128 stands for zero in the data rows.
Some points, one per row:
[134 116 145 150 127 098 108 131 146 117 079 110]
[124 094 115 161 134 094 127 128 127 158 095 133]
[126 115 138 106 131 157 149 164 133 109 145 188]
[134 156 118 058 110 133 138 110 109 122 168 133]
[168 185 125 082 061 146 094 128 147 111 156 116]
[151 128 112 137 105 139 197 192 114 178 191 121]
[100 229 149 065 127 162 097 078 225 093 110 106]
[150 104 136 137 154 109 164 217 110 120 186 131]
[103 110 149 148 147 123 072 071 100 121 095 151]
[066 085 096 154 142 106 144 163 081 163 106 059]
[119 075 121 255 132 107 152 142 141 119 123 132]
[167 125 107 125 106 119 152 155 103 110 134 109]
[111 081 154 162 181 112 128 108 095 156 093 109]
[133 124 147 125 113 092 143 119 118 109 166 090]
[100 082 112 159 137 125 158 134 111 146 172 149]
[190 090 096 137 110 140 155 146 076 163 106 128]
[140 159 114 082 082 177 155 187 054 087 222 108]
[067 109 181 194 140 056 068 069 192 132 082 158]
[095 149 145 117 150 174 049 024 184 138 095 135]
[145 142 100 151 093 131 157 162 000 119 138 104]
[144 174 116 108 147 217 129 162 136 084 179 158]
[089 176 165 093 134 134 092 092 169 136 106 132]
[193 165 108 055 059 152 199 215 104 116 172 089]
[139 129 121 140 102 115 163 149 111 159 130 154]
[111 221 161 071 088 121 114 082 195 093 143 134]
[119 162 142 099 087 135 127 147 045 136 154 144]
[112 122 118 186 172 120 165 144 107 162 145 199]
[171 130 125 148 135 133 134 149 108 134 132 111]
[097 165 154 110 136 123 121 087 159 105 123 146]
[102 152 145 111 123 104 092 139 154 133 133 122]
[101 101 122 156 135 135 117 137 116 182 084 083]
[092 079 141 155 226 095 102 060 134 151 068 153]
14 more points follow, each with its number after it:
[163 094 144 140 126 119 171 141 128 132 161 139] 0
[108 187 139 099 101 168 088 100 255 127 112 131] 1
[092 179 168 085 146 134 038 023 208 131 165 113] 2
[118 100 120 132 129 108 118 130 115 201 137 111] 3
[097 115 164 115 139 102 087 086 161 131 077 122] 4
[146 136 059 131 098 147 189 210 094 118 186 112] 5
[102 149 155 148 149 126 146 070 213 098 096 115] 6
[131 099 125 176 175 119 134 130 111 137 109 143] 7
[172 181 144 124 075 158 118 167 152 127 165 092] 8
[088 099 131 159 150 101 114 083 134 145 080 142] 9
[126 207 139 128 104 133 090 112 187 072 131 142] 10
[087 137 134 107 118 188 115 100 117 159 189 111] 11
[178 058 088 123 098 148 226 255 068 133 150 123] 12
[103 120 149 151 158 095 051 075 154 163 129 242] 13
Which of these numbered points is nearest to each point below, looking only along the 2 directions in which the first points spread most? Its number follows each.
[088 176 188 125 119 120 076 048 198 121 094 182] > 2
[117 201 143 109 120 112 135 100 163 083 119 122] > 10
[121 154 116 091 147 130 104 056 180 060 104 130] > 1
[108 123 158 152 138 110 106 094 140 137 103 067] > 9
[103 135 131 136 168 153 111 079 116 153 076 087] > 4
[131 150 170 082 121 119 118 124 183 107 078 115] > 10
[164 196 112 075 069 153 140 179 129 122 151 107] > 8
Here are 14 other points, each followed by its number:
[135 084 104 150 127 144 150 173 087 130 145 140] 0
[190 087 117 113 067 078 169 194 077 146 149 068] 1
[138 139 119 069 097 164 122 152 124 134 166 115] 2
[119 116 128 098 110 130 139 114 147 099 166 101] 3
[117 163 176 089 141 111 055 017 160 122 086 101] 4
[097 147 132 107 161 099 096 095 171 136 077 136] 5
[115 163 108 135 133 219 091 087 168 136 099 134] 6
[128 164 112 104 122 166 104 087 145 120 145 067] 7
[077 108 136 122 160 108 079 128 144 135 071 139] 8
[164 166 118 126 103 126 132 172 122 135 172 113] 9
[156 114 088 159 130 076 086 114 136 132 038 207] 10
[142 187 143 136 144 139 084 112 161 118 132 157] 11
[126 036 085 175 144 108 097 106 119 137 108 134] 12
[094 106 107 147 145 116 139 128 143 134 062 112] 13
The same question for these:
[171 107 077 152 145 143 166 207 078 129 181 105] > 1
[121 092 162 096 109 104 017 059 228 093 112 107] > 4
[118 179 130 120 091 164 138 114 136 128 120 138] > 7
[153 118 163 122 094 147 076 126 104 112 165 119] > 3
[129 129 126 118 174 118 151 139 133 105 096 098] > 13
[070 155 181 121 151 102 061 025 203 118 068 143] > 4
[155 200 122 113 117 130 131 102 130 065 198 142] > 2
